Each row has a name. After each piece below comes the name of the row it's from, unless a question asks for something else. Each question is about the rows just above it.

| -14 | -66 | -15 | -60 |   3 |   5 |   1 |  -8 |  -5 | -83 |  86 |  22 |  -6 |  dulo
| -18 |  -4 |   5 |  -5 | -17 | -60 |   4 |   4 | -13 | -59 |  36 |   0 |  -1 |  fip
|  -6 |  -6 |   4 | -17 | -83 |  -1 |   0 |  -4 |  -1 |  47 |  91 | -18 |  -3 |  Lugu
|   6 | -43 |  11 | -34 | -16 |  -6 | -17 |   4 | -17 | -81 | -61 |   3 |   5 |  vini
|  -1 | -71 |  14 | -67 |  -4 | -17 |  -5 |  21 |  21 | -29 | 117 |  47 |  21 |  nizit
|  -6 |  -6 |   4 | -17 | -83 |  -1 |   0 |  -4 |  -1 |  47 |  91 | -18 |  -3 | is in which row? => Lugu
Which row holds |  47 |  -1 |  -4 |   0 |  -1 | -83 | -17 |   4 |  -6 | read backwards? => Lugu
Repeated in nizit: => | 21 |
The row with |   6 | -43 |  11 | -34 | -16 |  -6 | -17 |   4 | -17 | -81 | -61 |   3 |   5 | is => vini
Which row holds | -81 | -17 |   4 | -17 |  -6 | read backwards? => vini

|  23 |  14 |   5 |   5 |   0 |   7 |  43 |  -7 |  24 | -11 | = rem
| -10 | -10 |  -6 | -34 |  11 |   4 |  -6 | -10 |   8 | -32 | = vifi
|  15 |  -3 |  75 |  19 | 110 |  -8 | 109 |  44 | -14 |   3 | = Vora
|  40 |   2 |  53 |  11 | -31 | -17 |  13 | -14 |  12 |   9 | = lovi
|  -6 |  16 | 109 |  -8 |  12 |  -7 |  12 | -25 |  -3 |  -9 | = Nud
|  11 | -44 |  18 |  -4 |   1 |  13 | -12 |  45 |   3 |  -3 | = Tir
|  37 |   5 |  -1 |  13 | -12 |  16 |  10 | -44 |  18 |  -4 | = moba
asked: |  11 | -44 |  18 |  -4 |   1 |  13 | -12 |  45 |   3 |  -3 | => Tir
Which row holds this, read backwards? | -11 |  24 |  -7 |  43 |   7 |   0 |   5 |   5 |  14 | => rem
Which row holds | -34 |  -6 | -10 | -10 | read backwards? => vifi
The one value in lovi and vifi: => | 11 |
|  -4 |  18 | -44 |  10 | is which row, read backwards? => moba
Which row holds |  -8 | 109 |  16 |  -6 | read backwards? => Nud

| -30 | 105 |  55 |  27 |  12 |  relu
| -11 |  32 |  29 |  33 |  40 |  Kobi
| 51 | 32 | 51 | 32 | 32 |  Bugi
|  8 | 52 | 33 | 29 | 40 |  gazav
|   6 | -47 |  -1 |  18 |  29 |  Lodo
| 24 | 24 | 24 | 16 | 24 |  Vata
Repeated in Vata: => | 24 |
Where do | 51 | 32 | 51 | 32 | 32 | appear? => Bugi
asked: | 24 | 24 | 24 | 16 | 24 | => Vata
Which row holds this, read backwards? | 40 | 29 | 33 | => gazav
asked: |  8 | 52 | 33 | 29 | 40 | => gazav

|   18 |    6 |  -22 | -109 |   -7 |   17 |  -12 |  -33 |  -20 |  -11 |   34 |   22 |  -35 |    7 |  -33 |  -39 |    1 |  -27 |    9 |   30 |  -19 |   54 |  -43 |  kogus
|  -1 |  -2 |  16 | -31 |  12 | -22 |   3 |   2 |   2 | -19 | -17 |  19 |   2 | -26 |  -7 |   6 | -27 |  38 | -32 | -41 |  14 |  43 | -40 |  gebaf
|  43 |  -5 |  -8 |  -2 |  -4 | -24 |  24 |   3 |  16 |  12 |  29 |  12 |  19 |   9 |  29 |   2 |  -3 |  -5 |  42 |  19 |  20 |  40 |  -1 |  zad
|  17 | -17 |  11 | -51 |   1 |   7 | -26 |  -8 |  -1 |  13 |  27 |   1 |  23 |   6 |   6 | -17 | -25 | -21 |  20 |  17 |  38 |  -2 | -15 |  rotu
|  -1 | -22 |   2 | -19 |  37 |  -9 | -26 | -13 |   6 |   6 |   1 | -25 |   4 | -21 |   6 |   4 | -72 |  -6 |  24 | -13 | -18 | -23 |  29 |  zulo
| -16 |  10 |   7 |  13 | -54 | -30 | -14 |   5 |   3 |  -2 |  27 |  -4 | -24 | -19 | -19 |   8 |  48 |  -7 |  11 |  -2 | -41 |  16 | -31 |  folut
| -12 |  -2 | -22 |  -7 |   9 | -22 |  49 |   6 |  -6 |  11 | -19 | -14 | -39 | -14 |  20 |   0 | -18 | -14 |  -5 |  11 |  21 |   6 | -35 |  Rogu
| -23 | -17 |  16 |   3 |  12 | -31 |  42 |  -2 | -22 |   2 | -19 |   5 |  10 |  23 | -33 |   4 |  -7 | -24 | -19 |  -5 | -15 |  24 |  29 |  Nef
|   0 | -28 |   2 |  41 |   1 |  -9 | -41 |  21 |  -2 |   2 | -11 | -10 |  20 | -18 | -22 |  19 | -61 | -10 |  10 |   4 |  -6 | -18 |  19 |  Kal
Which row holds this, read backwards? | -19 |   2 | -22 |  -2 |  42 | -31 |  12 |   3 |  16 | -17 | => Nef
Which value is in both zulo and folut? => | -19 |
asked: |  -1 | -22 |   2 | -19 |  37 |  -9 | -26 | -13 |   6 |   6 |   1 | -25 |   4 | -21 |   6 |   4 | -72 |  -6 |  24 | -13 | -18 | -23 |  29 | => zulo
Which value appears more than once in gebaf? => | 2 |
asked: | -12 |  -2 | -22 |  -7 |   9 | -22 |  49 |   6 |  -6 |  11 | -19 | -14 | -39 | -14 |  20 |   0 | -18 | -14 |  -5 |  11 |  21 |   6 | -35 | => Rogu
| -19 |   2 | -22 |  -2 | is which row, read backwards? => Nef

